The same turns and mirrors carry the whole set onto itself, and each row onto the other rows of its family. Which rows share a family with each named row? Give them in list order.
These 32 rows form 8 families of 4 rows each.
gub: [ 17   9  16   3  21   5 -10 -11 -21  -6 -10   9   4 -26   0 -10   5   9
  -1  16 -15  -9   7 -31  -6]
tok: [-15   4  -7  -4  14  32  -4  -1 -26 -21 -18  -9   5 -26 -20 -26  15  26
   0  11  -7   6  19 -12 -11]
Tunun: [-17   8  -9   1  20  22  -1   1 -22  -9  -5  -9   6 -33 -19 -20  14  39
   3  29 -12   2  17 -21 -22]
fezum: [-15 -10  -4 -26  11  20  -5  11 -14 -26 -17  -7   3 -42 -21   1  30  22
   9  16  10  -7   4 -11 -30]
zado: [  3 -15 -15 -10  16  31 -10  10  -7 -26 -10  -6   0 -41 -20   5  30  26
  12  25   8   0   1  -5 -22]
dogi: [ -6 -16   7  -5  18  20  -6   7 -14 -21  -1  -5   0 -40 -12   3  33  26
   4   5   2  -5  -6 -28 -33]
fereg: [-13 -15 -14  -7  16  27  -6  13 -22 -16  -7 -15  -8 -39 -12   8  26  32
   9  19   7  -7  -1 -15 -21]
Ruzu: [  7 -12  -6 -17  18  -2 -22   5 -19 -14 -11   6  -7 -36   2  18  16  13
  14  25  16 -17  -5 -16 -16]
Tolot: [  4   1 -19   7  12  37  -7  -4 -21 -23 -13 -12   7 -30 -12 -19  12  26
   7  24 -12   1  12 -12  -1]
ver: [ -5   2 -13   7  19  34 -10  -1 -28  -1 -10 -10  -3 -22 -11 -17   6  31
   3  16 -12  -3  11 -15  -4]
surap: [ 15   5  -5  -3  21   5 -26  -9 -25   1 -14  11  -3 -19   3  -7  -5  12
   9  22  -2 -13   8 -16   1]
vabit: [  3  -4   8 -28  12  -7 -20  -1 -13 -17 -20  14   5 -38  -8   4  16   4
  15  24  16 -21  10 -16 -14]
sonu: [ 10  -4   6 -20  14  -7 -25  -3 -14 -17  -6  11   5 -37   7  -1  22  -5
   7  18   8 -19  20 -21 -18]
dezog: [  9  15  -2  -6  24   6 -14   2 -23  -2 -11  15   7 -22  -4 -23  -5  18
   6  29 -11  -4  22 -24 -13]
gif: [ 12 -10  -6 -21  22 -13 -19  -2 -18 -17 -10  15   1 -49   3   2  20   3
   9  18   7 -16   1 -14  -7]
zanad: [ 10  10   4  -4  21   8 -14  -7 -22  -8  -9   4   5 -22   1 -25   9   0
  -2  17 -13  -1  31 -16  -5]
Zed: [ 11  -7   1 -24  13  -4 -28   0  -9 -16 -14  24   4 -38  -3   5  21   9
  12  27  14 -15   8 -12 -14]
kesiz: [ 10   3  -5 -20  18  -6 -27   7 -17 -21  -8  22   4 -34   4   0  10  13
  12  26  13 -14  10 -27 -28]
buz: [-13 -13  -3 -21  11  11 -12   1  -9 -21  -2 -10   4 -45 -10   3  40  14
   5  14   5 -11  10 -14 -35]
fasov: [  4  11   5  -6  15   5 -18 -14 -25 -12 -20  12   8 -22  -7 -23   0   9
   6  20  -1  -8  25 -17   5]
doru: [  8   2   0  -6  16   6 -21  -7 -22  -4 -14  18  10 -21  -1 -28   2  13
   9  22  -8  -6  21 -15   6]
bem: [ 15  -5  -8  -1  15   6 -20 -13 -19 -10 -13   7  13 -25  -1 -21  -1  11
  20  29  -6 -13  12 -17   8]
tigen: [-13  -1 -14  -3  11  31   0   2 -25 -17 -12 -10  10 -31 -12 -27  17  31
   2  20 -16   5  15 -13  -6]
ran: [ 13 -11  15 -14  19  -4 -13   4 -15 -16  -7  10   3 -37   3   7  18   6
   9  13   3 -16  -5 -33 -23]
Poti: [-16  -5 -12 -13  14   9 -14   6 -16 -28  -3  -1   3 -46 -11   4  29  35
   9  25  11  -8   5 -24 -37]
dasam: [-10 -10 -12 -21   8  21  -7  10 -12 -29 -12  -4   3 -48 -14   7  36  27
   4  25   5  -4   1 -10 -25]
rase: [ -2   3   8  12  21  29  -3  -8 -20 -11  -5  -6   2 -29 -14 -14  20  29
  -6   8 -16   3   7 -26 -16]
Koge: [-14   0  -4  -4  19  25  -1  -3 -18 -11  -5 -17   5 -31 -16 -21  27  20
  -5  14 -16   7  20  -9 -22]
Miz: [ -9 -20 -13 -16  21  16  -4  13 -16 -19  -4  -3  -2 -57 -14   0  38  23
   7  12   6 -10   3 -11 -19]
zupi: [ 13 -20  -4 -18  18   0 -24   2  -6 -13 -10  13   6 -35  -9   3  17  11
  25  30  14 -15   0  -9 -13]
Nuzeg: [ 15  10 -10  -5  23   6 -19 -14 -23  -5 -14  14   4 -33  -2 -22   4   8
  -1  13 -15  -9  13 -12   5]
Vudo: [ -5  -1 -16   1  21  35  -5   0 -21  -7  -8  -4   1 -42 -19 -24  22  28
  -3   7 -16  -3  15  -9  -7]

The rest of the family of gif: Miz, Nuzeg, Vudo
The rest of the family of dezog: Tunun, kesiz, Poti
The rest of the family of ran: gub, dogi, rase
The rest of the family of zupi: zado, Tolot, bem
The rest of the family of Zed: doru, tigen, dasam

The same turns and mirrors carry the whole set onto itself, and each row onto the other rows of its family. Which rows share a family with each named row? Give them in list order.
These 36 rows form 6 families of 6 rows each.
depa: [ 17   3 -14  11  13  -5  -1 -34]
tob: [ -6  -3 -19 -11   1  -4 -13   3]
pir: [  2   5 -28  14  18  -8 -21 -14]
kefu: [  6  13 -26  14  14 -13 -15 -22]
taped: [ -3  -5 -13 -18   7  -1  -1  -1]
Lek: [ -3   7 -24  13  20  -8 -17 -10]
dafop: [ 20   4 -13   5   3  -7   6 -31]
Bis: [  9  10 -19  18  10 -12  -4 -28]
keto: [ 18   7 -10   6   1  -3  10 -24]
kufu: [  2 -10 -14 -19   3   3 -10  -3]
biv: [ -9  -5 -26  -6  10   6 -18  -7]
Pegil: [  3  15 -18  18  10  -9 -17 -16]
fum: [ 15   5 -20  17   7  -7 -14 -30]
vunul: [ -2   4 -26  11  19  -1 -23 -14]
ruzub: [  3   1 -26   3  19  -3 -26  -6]
delan: [ -7  -7 -23  -7  13  -6 -24  -6]
Guka: [  5 -10 -13 -18   2  -4  -9   1]
Nileg: [  8  -8  -6 -16   3  -9   6 -24]
fuda: [ 14   6 -18  12  10 -11   7 -29]
nefi: [ -3  -2 -25  -5  11  -1 -24  -1]
keleg: [  0 -15 -12 -18   3  -2  -5  -6]
zov: [ 20   6  -6   5   3 -15   4 -23]
meda: [  9 -15 -15 -18   4   1   2 -14]
lak: [ -8  -4 -19  -6  11  -2 -20   0]
fena: [ 14  -7  -8 -14  -6  -1   3 -20]
Dup: [ 13   9  -7  -7  -3  -9   9 -20]
Gomot: [ 11  15 -21  17  11  -7  -8 -24]
Fuva: [  6 -12  -7 -15   0   4   1  -8]
suz: [ 14   3  -8   4   3  -7  11 -29]
Ruda: [  9  -5  -5 -15  -4   0   7 -16]
Des: [ -2  -9 -26   6  17   0 -24 -10]
Mezi: [ 13  -4  -7 -12  -5  -8   8 -16]
dag: [  9  -1  -7  -4  -5  -6  12 -24]
Ruvik: [  3   8 -27  16  11   0 -20  -7]
Feb: [  6  10 -20  17  12  -5  -5 -31]
vura: [ -3  -5 -15 -13   4   3 -20  -1]

The rest of the family of Feb: Lek, keto, delan, Guka, fena
The rest of the family of nefi: pir, Bis, kufu, suz, Ruda
The rest of the family of Dup: depa, tob, Pegil, meda, Des
The rest of the family of Fuva: kefu, ruzub, fuda, dag, vura
The rest of the family of dafop: vunul, keleg, lak, Gomot, Mezi

The same turns and mirrors carry the whole set onto itself, and each row onto the other rows of its family. Which rows share a family with each named row? Give them in list order.
These 25 rows form 5 families of 5 rows each.
masem: [ -3 -19   7 -18  -8 -17   8   6 -12  -7 -21   2  10   8 -16   6  17   4
 -26   9]
lep: [ -8 -11  18 -21   6 -12  -6  -5   9   5 -11   8  -6 -20 -19   4  15   2
  -5   5]
muto: [  2 -16   2 -23  -1 -32  16  11 -11  -4 -14  11   3  10  -9   9  20   5
 -29   0]
Vuko: [ -3   2  14 -18  11 -25  -2  -3   0  -2 -14  14   9  10 -27   0   6   6
 -14 -13]
Fatos: [  3   3   4 -21  16 -33   6   7   1   8   0  20  -3  20  -9  10   1   5
 -17 -20]
kuni: [ -1  -8  10 -28  13 -30   4   3  10  10  -1  19 -16 -16  -8   8  17   4
  -9  -6]
tovag: [ -4 -16   4 -17   5   3  -5   9  10  23   7   3 -18   1  10  21  -3  -4
  -6  12]
Nakab: [-11 -14   7 -13   3   6 -13   8   9  14  -5   1  12   9  -2  10   2  -8
  -1  21]
sitoz: [ -9  -4  15 -10   2  -1 -10  -5  -1   2 -16   1  13  16 -24   4  -4   1
 -10   1]
setik: [  1  -6  -2 -25  18 -31   4  17  10  17   8  23  -2  10   8  13  12  -3
  -8  -2]
noni: [ -3 -12  -3 -18  10  -7  -4  18  10  23   9   9   0  18  15  18   0  -8
  -5  12]
Makel: [ -6  -6   5  -8   3   6  -9   5   0  13  -3  -1   4  30  -4  15 -15  -2
 -12   4]
lono: [ -3  -5   9 -26  16 -34   0   7   9   5  -6  22   8  -4 -12   2  21   0
  -6  -2]
varu: [  1 -11   2 -25  13 -21   4  11  10  21  11  16 -24  -2  10  19   6  -1
 -10  -2]
zegam: [  0 -22  -5 -16  -7  -9  11  17 -11   7  -6   0  -1  25   7  19   4  -1
 -28  13]
Zisek: [-11 -10  14 -18   6 -11 -10   1   9   3 -14   9  17  -4 -19   0  15  -2
  -1  12]
Regu: [-10   2   2 -23   0 -10  14  -3  -4   7  12   1 -28  16  10  13  -9  -4
 -21   6]
vileb: [-16  -1   9 -18  -6   4   6 -10  -5   3   3  -8 -19  11   0   8 -10  -5
 -17  15]
Mes: [ -8   6   6 -28   5 -28  19  -6  -4   1   9  10 -28   7   1   6   2   0
 -22  -4]
Kipef: [  4 -18  -5 -22  -1 -27  18  18 -11   4  -5  10  -3  20   5  17  12   2
 -30   2]
pak: [  2  -2  -2 -15  12 -14   2  12   1  17   6  11  -6  33   5  19 -11  -1
 -17  -9]
kiru: [-18   1  16 -20  -5  -4   5 -17  -5  -6  -6  -4 -13   1 -16   0   0  -2
 -16  11]
kuvi: [-10 -17  13 -15   0   8 -11  -2   9  13  -6  -2  -8 -10  -8  12   2  -3
  -3  16]
mupip: [-13   6  14 -27   2 -24  14 -14  -5  -7  -2   6 -19  -2 -15  -1   7   1
 -20  -1]
Vuv: [ -5 -23   3 -14 -11  -3   5  10 -12   0 -17  -5   8  17  -6  13   7   0
 -25  17]

The rest of the family of Regu: vileb, Mes, kiru, mupip
The rest of the family of zegam: masem, muto, Kipef, Vuv
The rest of the family of sitoz: Vuko, Fatos, Makel, pak

The same turns and mirrors carry the whole set onto itself, and each row onto the other rows of its family. Which rows share a family with each named row? Give them in list order.
These 30 rows form 5 families of 6 rows each.
mubof: [  3 -14  -6  -7  28  -7 -14   3]
mevup: [  1  -6 -27 -18  10  21   5   5]
Pesen: [  3  -2  -3  -2  16  -9 -15 -10]
Ribep: [-23  -3 -14 -19  29  -1  -5  -3]
neku: [ 12  -4 -24  -6   1   3  -9   4]
nen: [13 -1 -8 -4  6 15 -5 16]
rago: [ -8 -11 -21 -16  34   0  -9   0]
bugi: [-15   1   2 -22  28  -2   3  -5]
zera: [ -5   4   5  -9  28  -6   2 -10]
Zer: [-17 -10 -15 -20  27  -9  -1   4]
pavo: [-3  7  0 -5  0 15  5  9]
gef: [  8   3 -10   2   9  19   3   9]
giba: [ -2  -3   3  -3  28  -1 -16   2]
Bosik: [ -9   6  -8 -16  -6  15   4   2]
Kog: [  5  11 -17   3   3  10  -4   9]
vaved: [-11  -8 -10  -9  29  -4 -19   8]
guzu: [  6  -7 -23 -12  11  15  10  15]
vug: [ -1   0 -25 -23   0   4   8  -4]
Garog: [  2  12  -6 -14   7  15  15   5]
molo: [  0  -3 -28 -18   3   5   4  16]
Nuzo: [ -1 -12 -24 -16  21 -11  -7  -8]
pobu: [-20  -2   6 -11  19  -1  -7  -5]
tor: [-12 -13 -14 -21  28   2  -2 -12]
Seg: [-15   6   3  -9  27  -6  -7   1]
ruso: [ -9  -2  -3 -21  14 -10   1 -15]
minik: [ 5  9 -3 -9 -4  3  1 -3]
semid: [  4  -3 -24   1   8  14  -4  15]
Dokav: [ -2  -1  -6 -16   4  21  14   6]
lal: [ -8  -1 -22 -19   5  13  15  10]
fesa: [ -8  -3 -13   3  30  -5 -15   1]

The rest of the family of pavo: rago, bugi, giba, semid, lal
The rest of the family of minik: Pesen, neku, vug, Nuzo, ruso
The rest of the family of vaved: Ribep, gef, guzu, Seg, Dokav
The rest of the family of Zer: mevup, nen, Garog, pobu, fesa

The same turns and mirrors carry the whole set onto itself, and each row onto the other rows of its family. Which rows share a family with each named row? Give them in list order.
These 36 rows form 12 families of 3 rows each.
gog: [-14  -2   0  10  -1   8   7  15 -14]
Vevi: [ -1  -9  -4  -7 -19  -8  14  -1  10]
geda: [-13  -6  -6  15   4   3   1   7 -14]
zigen: [  5 -19   7  -2  -9  -7  13   3  12]
mel: [-14  -2   1  21   1  -3   2   6  -5]
Funi: [ 6 -9  6 -1 -8  3 13 -5 21]
novat: [-13  -3  -6  21   4   8  -2   9   1]
nodoz: [-14  -4  -9   5   5  11  -5  11 -15]
kon: [  6 -13   6 -11 -14   0  15   1  11]
migap: [  2   7  -5 -24  10  11  -5   6   5]
tosa: [  3  12 -12 -18  11   5  -7   3   8]
tase: [  7  -9   7  -8 -10  -9  14  -8   9]
mifo: [  8  12  -6 -14  13   5  -8   3   9]
kek: [  1   5  -4 -24  10  10  -2  10  10]
Givod: [  3 -16   9  -9  -5 -12  17   2   4]
robi: [  6 -10   6   8 -12  -1  18   2  10]
Tuv: [  0   5 -21 -17   9  -4  -7   6   5]
popi: [  6 -12  12  -8 -12  -4  15   3   5]
kopob: [  8   8 -13 -14  15   9  -4  10   0]
gesav: [ -1   8 -10 -21   8  -4  -1   2  15]
sapa: [  5  14  -9 -19   4   2  -7   9   8]
fizi: [  6  10   0 -15   9   8 -11  11   9]
vom: [  1 -12   5 -16 -15  -4   9  -4  11]
tudo: [-18  -5  -4  16   0   0   1   6  -9]
Mapo: [ -7  -1   1  18  -2   5  -4   6 -13]
lafi: [  1   7 -10 -21  14  10   5  11   4]
sunuk: [ -8   1  -8  16   0   2  -4  -5 -12]
fid: [ -7   0 -11  19   4   9  -4   6  -6]
Magud: [ -1  -9   6  -5 -14 -14  15   0   9]
Zoved: [-5 -3 -8 21  6  6 -3  6 -9]
Doget: [-13  -4  -6  14   3  -2  -5   3 -14]
Povos: [  3   6  -6 -19  16   2 -10  10   2]
Vir: [  5 -11   9  -5 -14  -5  15   3  13]
Furu: [ -3 -10   2  -3 -13 -13  19  -1   8]
voku: [  5  12 -13 -13  16   6  -4   7   9]
zuged: [-14   0  -5  13   6   8   2   0 -14]

The rest of the family of novat: Vevi, lafi
The rest of the family of nodoz: robi, gesav
The rest of the family of Tuv: gog, Funi
The rest of the family of tase: Mapo, Povos
The rest of the family of sunuk: Givod, fizi
The rest of the family of zigen: sapa, zuged
The rest of the family of kon: tudo, voku
The rest of the family of mifo: popi, Doget

